In the rows, 128 means zero.
Rows swapped in pairs by one turn or mirror: which row each one swaps with
risa: [117  91  85 108 131 156 128 135 109 108 122 125 125 151 151 143 105 118
 124 128]
Nifu: [119 104  99  87 116 152 126 135 127 109 105 130 127 163 147 148 117 112
 141 121]
fozud: [138 142 109 113 128 136 114 144 127  99 133 131  94 129 157 145 125 119
 144 103]
bub: [115 140  87  78 130 148 119 133 106 111 106 134  90 129 136 140 135 126
 136 115]
bir: [110 117  90 126 135 143 119 134 133 119 122 136 138 128 138 143 139 122
 138 128]
liti: [130 111  82 119 121 157 124 146 137 115 140 129 132 126 150 146 139 120
 135 125]
radav: [113 115 118 113 129 155 105 138 122 126 113 127 101 156 160 148 105 118
 135 122]
nom: [122 127  94  97 130 133 127 141 129 123 109 134 120 105 145 153 124 154
 125 141]
Lavo: [120 114  93  93 140 149 128 174 124 116 123 122 120 115 149 142 124 147
 112 130]
nerek: [116 114 103  72 147 137 115 125 108 119 105 125 108 138 141 138 123 126
 115 101]
lar: [117  97 107  98 124 154 115 147 115 117 113 131 116 152 169 156 116 103
 124 123]
lik: [112 122 107  86 141 118 129 129 109  98 110 136  96 123 157 143 123 130
 133 103]
maku: [142 107  92  87 134 161 136 140 109 133 120 125 117 111 151 151 133 139
 135 128]
fabu: [134 104 107  93 137 146 118 152  99 100 118 147 120 149 157 143 118 114
 147 114]
Dudad: [122 117 102  92 164 117 118 134 117 119 117 124 103 129 145 143 135 133
 120 106]
gamip: [127 129  79  84 126 164 122 144 121 113 120 120 117 118 147 137 146 139
 149 116]
mesam: [ 99 106 105  85 150 138 107 154 119 120 114 122 114 145 150 139 121 147
 125 110]
labim: [136 132 100 123 136 140 139 128 139 100 126 122 111 151 154 139 110 129
 131 110]
petul: [141 129 111 107 116 150 135 132 129 101 121 135 104 143 153 131 111 125
 132  92]
nese: [118 128  89 113 130 142 109 156 130  88 133 131 135 135 158 150 135 123
 123 125]
Lum: [121 118 100  71 143 121 121 134 127 105 110 123 111 139 136 154 104 142
 131 114]
kes: [137 130  74 121 128 133 118 153 135 103 124 135 120 129 155 140 131 113
 137 115]
piv: [117 106 117 120 120 166 125 136 129 133 121 127 108 139 150 153 105 133
 131 118]
vime: [108 139  99  85 154 137 129 133 109  98 110 136 104 138 154 143 123 130
 114 106]
Tam: [141 136  96 126 125 154 126 145 139  99 130 129 115 132 160 136 126 131
 146 111]
napo: [136 124  92  88 130 151 125 152 125 123 125 124 133 101 146 140 132 144
 123 123]
vibo: [122 132  98  85 126 155 142 151 126 133 111 132 130 115 152 149 119 140
 134 140]
begek: [112 112 100 100 120 151 139 140 117 127 117 131 122 100 158 152 123 144
 133 134]
Zeko: [123 127  80  87 127 162 119 134 116 104 127 122 120 108 143 165 123 144
 123 134]
gab: [117 132 117 120 114 152 105 143 127 130 129 129 112 128 156 146 110 121
 117 128]
dape: [141 139 100 117 126 143 134 135 139  95 133 122 100 128 158 145 122 127
 143 107]
sulim: [133 106 103  88 120 156 125 151 115 124 116 118 129 114 152 155 135 152
 128 131]
sulik: [114 117 117 107 131 170 108 139 122 129 117 135 104 140 163 149 100 132
 122 127]
Padov: [113 113 120 112 126 156 116 137 124 128 124 120 100 143 160 158  99 124
 127 130]
Loz: [131 127  82 105 131 120 117 147 126  99 130 121 125 133 150 134 123 107
 144 130]
Pofu: [117 123  88  74 136 144 130 134 118 112 101 119  93 137 134 137 134 116
 129 111]
midis: [140 148 101 108 131 145 125 134 146 103 124 136 103 128 155 132 123 131
 144 106]
Sukom: [129 124  87 117 126 135 131 144 149  98 124 129 128 131 159 142 141 116
 134 110]
por: [122 133  81 106 131 149 131 137 106 126 129 131 109 109 146 160 136 146
 127 133]
Vosi: [132 129 109 111 122 156 113 142 115 123 128 120 108 142 165 155 104 112
 132 142]
ses: [122  99 106  93 136 134 111 143 119 109 124 134 108 163 154 143 118 106
 133 106]
ral: [126 121  97  78 139 140 127 126 101 100  99 140  94 131 151 153 118 141
 121 115]
sepe: [119  96  92 108 128 152 117 145 116 124 107 137 115 156 156 149 104 111
 127 120]
Lifof: [124 116 104  83 145 118 136 140 109 121 112 136  97 144 144 150 111 146
 136 111]
mer: [120 119 103  84 142 124 115 126 116 101 106 119 104 136 143 146 143 136
 122 102]
Baki: [113 116 100  96 137 145 131 165 126 121 116 138 119 123 142 139 113 163
 121 124]

Swapped with Lum: Zeko
Swapped with bir: fabu
Swapped with dape: Padov
Swapped with midis: sulik
Swapped with ses: liti
Swapped with vime: vibo

Rows swapped in pairs by one turn or mirror: which row each one swaps with
Sof: [137 151 129 122 118 148 130 124 147 136 114 130 134 129 165 136 118 112
 132 111 121 138 144]
kamup: [137 130 129 118 136 122 133 116 134 108 100 120 113 113 129 153 136 122
 134 108 147 167 139]
Gigob: [142 124  96 120 116 139 126 111 151 134 112 130 131 135 130 117 138 116
 127 104 135 153 143]
peno: [143 155 130 120 126 149 136 119 140 133 117 134 130 132 163 128 128 109
 130 106 118 135 138]
Kasip: [132 121 105 112 129 132 108 110 127 123 140 129 129 108 126 127 136 131
 129 121 120 137 122]
mol: [104 145 122 113 125 138 115 110 145 131 127 139 124 111 143 156 107 123
 120 121 128 142 132]
Sevo: [165 135 126 132 127 139 132 142 140 126 118 138 132 112 120 151 135 119
 133 117 165 150 134]
Sila: [125 137 113 120 171 134 145 122 135 117 111 131 127 114 121 154 124 121
 132 110 128 129 149]
gulod: [156 125 111 106 151 138 139 130 146 114 138 126 151 134 111 152 116 121
 127 125 125 135 140]
pezo: [141 111 109 113 162 124 144 115 126 126 114 152 120 125 149 144 123 131
 131 112 138 158 133]
Fipa: [158 149 110 120 150 153 130 132 131 128 148 121 122 134 115 135 127 139
 117 116 128 140 135]
gota: [134 133 117 120 171 130 146 120 135 127 113 134 124 114 134 161 117 128
 135 110 125 126 144]
Gosir: [142 139 112 123 122 135 119 124 142 135 131 148 126 108 161 151 109 107
 123 144 148 138 138]
lakis: [138 132 121 113 173 130 144 116 129 120 112 135 124 115 128 159 119 129
 136 115 127 132 153]
zake: [108 147 119 113 127 149 109 111 140 125 128 137 128 116 152 149 105 124
 120 123 129 143 131]
doset: [140 136 115 104 131 118 110 111 138 137 139 134 148 133 123 130 119 132
 138 145 134 153 137]
bovi: [151 122 102 124 159 136 142 126 128 137 108 122 109 128 143 145 128 120
 109 116 149 145 153]
mimu: [163 128 130 123 124 146 137 142 145 121 125 137 130 117 120 149 130 123
 143 118 161 146 128]
varun: [163 140 130 126 125 145 136 143 136 124 122 141 131 118 119 154 134 129
 136 112 158 153 141]
sazu: [136 112 112 118 160 134 139 118 121 120 117 156 117 119 142 148 126 136
 126 114 145 160 132]
sib: [139 135 102 124 113 134 118 115 153 141 111 127 136 140 134 121 142 118
 130 108 142 147 148]
depi: [144 152 126 122 118 140 135 120 136 130 113 138 125 128 163 138 123 104
 135 110 123 130 143]
rar: [131 117 113 112 139 124 120 127 152 135 131 117 148 130 143 119 111 116
 120 114 134 161 143]
busan: [148 149 126 127 120 147 132 121 147 128 116 144 133 128 162 139 121 104
 136 106 128 133 142]
detib: [138 111 105 117 161 126 144 115 121 124 112 154 123 123 141 143 122 127
 130 118 137 163 137]
mibi: [133 134 122 118 123 136 115 119 144 141 125 144 122 117 154 145 122 111
 121 145 164 142 141]
tamag: [156 154 108 117 158 154 132 135 134 127 145 119 130 125 116 144 132 128
 112 117 125 137 137]
nal: [137 133 137 117 145 126 137 122 136 113  98 117 119 106 127 152 139 127
 132 116 141 161 143]
libi: [146 130 105 120 156 134 137 122 127 133 109 111 101 127 139 153 128 116
 116 113 147 146 156]
boz: [143 137 129 113 142 122 130 116 137 109  93 123 115 111 136 159 131 121
 128 114 145 165 136]
simen: [141 134  99 126 113 132 122 118 140 141 111 125 134 139 130 121 138 114
 126 103 144 152 149]
gefu: [130 123 109 111 138 136 108 112 126 126 137 129 132 107 115 128 141 130
 126 121 125 133 120]
karem: [116 138 128 104 133 153 127 121 147 121 133 156 118 134 146 147 123 102
 119 118 148 145 127]
Dadab: [144 121 143 125 150 138 134 142 135 129 141 134 129 100 123 130 133 111
 123 119 143 140 136]
Rokor: [153 127 108 107 142 139 136 128 145 119 140 126 159 131 120 153 104 120
 126 127 124 135 131]
nizus: [160 129 110 104 153 140 140 130 146 113 138 132 153 129 122 154 117 118
 136 133 127 132 136]
keve: [121 135 122 102 139 153 125 119 146 124 130 158 126 148 148 143 118 105
 123 118 148 141 138]
riva: [135 143 114 127 122 135 120 114 144 140 130 144 119 114 162 147 118 114
 118 142 156 145 142]
noni: [156 153 112 115 159 157 127 132 135 131 136 124 127 135 115 132 130 132
 115 112 126 134 140]
lusug: [139 143 107 107 133 115 112 112 141 136 140 133 148 115 126 135 127 138
 137 145 133 154 142]
Mubed: [122 139 128 105 139 158 119 125 142 129 134 154 119 138 146 144 119 103
 123 118 153 141 124]
ful: [133 124 108 113 129 141 102 116 132 126 143 132 135 109 124 126 137 137
 128 123 122 142 121]
Fir: [143 152 131 124 126 147 135 124 145 131 109 134 128 124 164 124 125 113
 132 108 121 137 140]
Rir: [139 141  95 119 119 136 120 117 146 132 109 135 139 137 135 122 144 122
 135 105 140 156 153]
gupo: [138 137 144 109 137 122 138 123 139 111  96 119 118 111 130 147 128 125
 133 120 143 167 142]
leked: [160 129 115 105 149 141 135 127 152 111 137 127 147 130 117 156 112 117
 125 124 124 133 132]
Vafo: [133 124 105 106 129 139 104 105 127 128 141 129 125 113 123 131 138 132
 123 122 119 148 124]
Zeved: [155 146 108 125 162 157 134 136 132 123 137 125 130 125 113 135 134 130
 112 121 128 140 127]
zepot: [154 145 107 119 157 162 133 134 135 127 138 136 123 133 117 131 128 136
 117 116 126 143 129]
vuter: [134 139 112 104 132 123 118 114 142 126 135 145 141 132 115 130 122 138
 141 150 139 157 135]
gepo: [165 131 127 135 127 140 140 143 140 122 120 135 131 116 119 154 134 129
 131 117 159 151 136]
mub: [149 132 107 121 163 129 142 120 135 135 116 119 103 128 140 154 133 119
 116 116 153 142 157]
zub: [142 137 139 112 142 120 138 118 137 110 100 121 124 109 133 151 129 126
 132 122 144 172 135]
sak: [142 145 107 113 138 120 115 109 149 124 137 139 148 123 118 128 126 135
 135 150 135 155 140]
mufug: [145 125 103 110 160 127 130 117 130 130 112 116 101 123 132 149 132 109
 116 115 146 140 151]
mapu: [142 142 120 126 122 137 116 117 143 141 122 147 124 108 159 149 121 108
 126 144 150 141 146]
Sikav: [137 143 112 113 131 118 117 118 135 124 133 136 148 118 121 131 120 140
 135 148 138 158 139]
Zimaz: [116 142 127 113 123 139 109 112 138 136 129 142 130 112 145 153  97 130
 128 119 130 145 133]

Swapped with rar: Dadab
Swapped with lusug: tamag
Swapped with gulod: ful
Swapped with Sila: Zimaz
Swapped with mimu: Gigob
Swapped with sazu: keve
Swapped with zake: lakis

Rows swapped in pairs by one turn or mirror: which row each one swaps with
rof: [129 118 164 111 126 114 127 118 131 127 140 139 136 108 136 149 129 122
 125]
ruda: [136 146 113 138 120 128 105 131 109 149 141 113 137 131 138 133 114 135
 117]
Sil: [133 105 135 127 115 106 115 115 123 114 150 130 130 116 124 147 118 143
 136]
kidop: [151 130 154 116 143 142 131 123 130 131 109 122 134 136 145 136 123 140
 132]
bomas: [127 131 120 116 128 131 119 110 128 139 137 133 155 157 126 127 136 135
 131]
pudim: [136 129 122 118 125 130 117 113 129 146 131 140 149 156 122 126 136 132
 127]
geza: [136 119 114 144 110 139 116 125 130 134 135 109 139 130 129 138 132 150
 140]
muf: [134 104 135 130 116 109 117 114 121 113 150 130 131 119 127 146 118 143
 144]
nop: [117 125 124 109 135 128 112 125 122 122 105 104 118 122 139 119 107 129
 116]
fupiv: [149 133 151 114 143 142 130 122 132 124 108 121 134 141 144 136 125 139
 123]
zorip: [113 125 124 112 140 132 123 129 112 132 108 106 123 126 141 119 102 130
 122]
nepe: [136 140 139 109 137 133 121 138 121 114 133 127 156 129 154 129 127 113
 134]
pebep: [129 121 167 111 124 116 123 121 126 128 134 135 129 108 136 151 129 121
 121]
fem: [139 145 120 119 115 100 126 128 127 140 122 131 123 111 148 135 122 123
 151]
Ropuv: [125 138 153 138 127 122 115 125 131 116 126 125 158 146 137 147 106 143
 131]
Vepom: [127 140 154 140 128 125 116 124 136 119 127 122 156 142 136 143 101 143
 131]
Biv: [111 128 111 111 133 129 113 132 113 129 110 102 124 126 141 124 111 124
 128]
fer: [105 126 120 115 141 122 115 129 108 129 113 107 124 129 142 124 107 121
 124]
les: [127 112 113 119 128 120 121 113 133 143 151 111 124 124 134 152 117 127
 108]
Zime: [138 107 146 106 146 112 117 111 129 140 119 138 129 131 133 139 110 143
 111]
gim: [127 111 118 123 131 121 119 113 129 143 153 113 122 129 129 149 114 130
 104]
razos: [127 111 112 117 129 120 119 111 131 146 152 110 122 121 132 150 118 130
 110]
meve: [123 131 148 140 121 123 116 126 132 111 128 123 158 141 137 148 101 139
 130]
Zakez: [123 140 150 141 124 118 115 128 132 118 130 122 158 144 132 148 107 142
 129]
pasiv: [137 105 141 111 149 113 123 118 130 144 120 131 134 135 132 135 115 140
 106]
Rudo: [130 123 166 109 127 115 122 119 128 126 134 133 128 107 136 151 126 122
 125]
rim: [131 131 119 120 126 135 117 111 130 139 135 133 152 151 118 123 137 135
 134]
mezov: [131 100 129 126 116 108 111 113 126 116 145 128 131 117 123 147 117 144
 139]
sov: [148 133 154 118 144 141 128 123 132 123 108 125 140 140 144 139 123 137
 126]
zofif: [139 143 122 122 115 109 133 129 124 134 122 128 124 110 136 136 119 132
 160]
nilop: [108 129 120 117 134 128 113 128 113 131 108 106 119 124 141 120 106 132
 120]
Gabif: [129 109 118 117 130 122 117 114 131 148 147 110 124 123 132 149 114 130
 103]
refe: [127 121 162 107 125 112 121 117 131 126 139 133 130 107 139 150 126 121
 123]
lebe: [136 146 116 141 118 129 109 137 113 151 143 118 144 127 145 134 118 136
 119]
sori: [123 142 150 141 124 122 119 120 136 118 123 121 157 140 135 149 105 135
 131]
gani: [138 139 144 105 138 122 121 134 124 117 129 126 160 127 147 130 126 110
 138]
Ribo: [143 143 120 119 110 108 124 116 130 132 117 129 123 103 142 136 122 136
 150]
senuk: [138 149 119 117 121 106 127 125 128 129 117 132 124 110 142 137 123 128
 156]
ror: [140 115 117 141 115 142 122 126 129 131 133 103 135 125 128 139 128 150
 142]
tozi: [126 115 116 117 128 117 118 110 129 144 150 113 122 120 129 150 117 128
 104]
Setu: [118 130 118 115 135 126 115 129 112 131 108 105 123 123 142 118 102 124
 121]
kized: [131 141 116 138 117 125 107 127 108 154 144 112 144 132 142 131 111 137
 122]
gison: [139 145 121 120 115 109 127 125 123 132 119 130 126 108 145 130 119 125
 156]
Vak: [134 119 163 109 122 116 121 118 128 125 138 134 129 106 137 152 128 121
 128]
Bar: [136 121 118 142 105 138 119 125 131 129 134 107 137 126 131 139 132 152
 141]
Zim: [132 147 122 123 121 100 127 125 121 139 121 133 126 112 143 140 123 126
 156]
gelo: [136 106 139 106 146 111 123 115 132 142 124 136 132 132 133 134 114 143
 104]
zer: [125 131 120 122 124 134 114 108 132 142 132 131 147 156 123 125 137 129
 133]
zezeg: [135 152 126 121 118 109 124 127 121 136 113 131 125 110 147 141 119 130
 153]
fide: [131 127 116 121 126 130 116 113 129 139 134 132 154 156 122 128 136 137
 132]
peras: [133 138 142 105 133 127 122 136 126 116 128 127 160 122 154 130 128 116
 140]
lare: [111 126 119 113 132 126 117 127 106 125 110 107 125 119 142 123 106 120
 119]

Swapped with bomas: Zakez
Swapped with lebe: nepe
Swapped with Gabif: Vak
Swapped with peras: ruda
Swapped with gison: Setu
Swapped with Ribo: nop

Rows swapped in pairs by one turn or mirror: which row each one swaps with
vesa: [123 128 141 132 136 117 125 129 140 142 144 137 108 123 127  98 124 138]
lev: [128 127 131 132 125 125 100 111 132 126 119 163 116 118 110 120 121 122]
tuk: [134 126 132 113 135 151 129 117 136 129 157 140 121 128 127 110 105 132]
peba: [116 123 122 120 151 156 129 121 148 128 118 141 119 121 127 153 127 129]
Bivo: [127 115 140 136 135 151 132 116 145 125 134 137 122 116 128 124  86 131]
moniz: [106 122 136 129 149 152 135 124 115 112 121 135 128 113 126 127 142 129]
teve: [139 130 124 105 140 118 117 115 127 138 111 136 104 126 128 135 119 136]
poz: [123 114 136 121 149 128 148 123 131 119 145 124 127 113 136 147 135 146]
nepet: [115 119 127 129 141 103 150 127 126 107 135 142 108 118 129 124 119 141]
Rame: [135 120 108 127 149 143 131 112 112 108 106 138 127 114 127 141 124 132]
pap: [122 117 129 124 146 119 130 113 152 141 147 139 135 115 128 123  93 135]
duri: [134 132 136 108 127 125 121  98 115 119 132 132 111 105 112 139 118 139]
Kep: [143 113 111 128 141 119 129 121 154 116 116 144 139 115 121 123 152 129]
dizaz: [136 115 131 130 127 121 122 139 123 133 126 163 115 112 101 112 118 133]
Sofad: [144 122 120 112 126 133 130 124 141 104 137 140 126 119 120 148  98 129]
Linin: [160 127 122 129 127 142 126 107 122 121 121 135 117 119 124 120 151 132]
Sevez: [137 111 147 117 116 124 152 120 118 125 135 138 128 117 128 116 135 116]
raz: [137 110 117 150 137 144 129  98 143 110 146 132 140 122 130 130 126 135]
gavo: [139 113 126 129 134 121 129 109 171 126 128 140 112 122 120 149 124 135]
tarap: [130 134 138 122 123 128 106  94 132 117 122 143 126 109 111 126 120 123]
raris: [122 121 115 121 112 161 134 118 128 122 150 137 126 115 123 130 129 139]
Bamo: [142 112 114 150 152 118 154 123 134 122 132 141 115 119 133 135 135 122]
tumen: [156 119 132 123 132 124 128 116 148 122 163 142 120 123 122 137 127 129]
Sukot: [134 111 125 140 154 157 127 112 141 128 117 137 107 122 128 105 133 131]
suf: [121 122 117 120 142 122 127 119 119 127 105 140 122 117 120 108 152 130]
Tafe: [151 125 119 145 138 138 150 127 134 132 132 138 143 112 132 111 141 130]
Tezuf: [149 122 108 127 128 141 129 108 139  95 120 147 121 129 128 115 114 136]
noba: [128 122 139 122 124 140 110 118 151 111 117 142 145 114 117 120 115 145]
femi: [134 124 136 122 116 124 132 126 124 116 113 142 123 111 124 133  92 133]
bor: [129 116 129 128 142 110 126 118  94 125 130 140 126 122 128 121 137 136]
pasa: [132 126 126 118 143 112 124 122 144 138 165 141 128 123 126 125 117 130]
zubi: [133 100 127 154 144 145 148 120 140 120 141 137 142 123 126 135 129 136]
mipat: [134 107 117 129 130 136 134 129 147 124 146 147  96 126 106 114 111 128]
keka: [151 130 124 130 137 118 147 124 137 149 107 145 118 113 125 126 137 123]
bedap: [128 128 150 128 110 120 134 120 129 117 133 156 128 102 105 124 124 135]
lon: [134 120 124 136 140 137 130 121  92 130 112 140 124 121 124 118 134 135]
fekin: [104 122 130 135 134 138 130 110 154 120 105 141 127 123 125 144 118 132]
vuni: [135 111 136 131 147 125 142 124 122 151 132 149 119 127 117 131 143 112]
kapub: [132  99 117 134 141 129 127 124 143 132 142 146 117 133  98 113 113 141]
dila: [131 127 118 134 132 158 131 107 130 137 122 139 142 113 124 150 117 132]
rud: [138 125 125 122 127 114 139 112 128 124 137 138  89 114 108 124 115 119]
goba: [113 137 121 128 151 130 128 113 127 127 122 120 114 119 153 127 129 130]
Par: [129 126 145 143 119 124 121 118 119 122 112 139 126 125 128 129  93 134]
zin: [128 119 133 138 141 120 136 144 131 128 112 146 140 104 137 134 126 150]
Sipod: [138 126 111 125 142 116 134 130 139 151 116 149 119 138 127 110 128 130]
risuf: [123 122 120 142 138 138 138 120 155 119 132 128 140 123 152 132 128 131]

Swapped with fekin: Sipod
Swapped with raz: bor
Swapped with nepet: Tezuf
Swapped with peba: keka
Swapped with Kep: goba

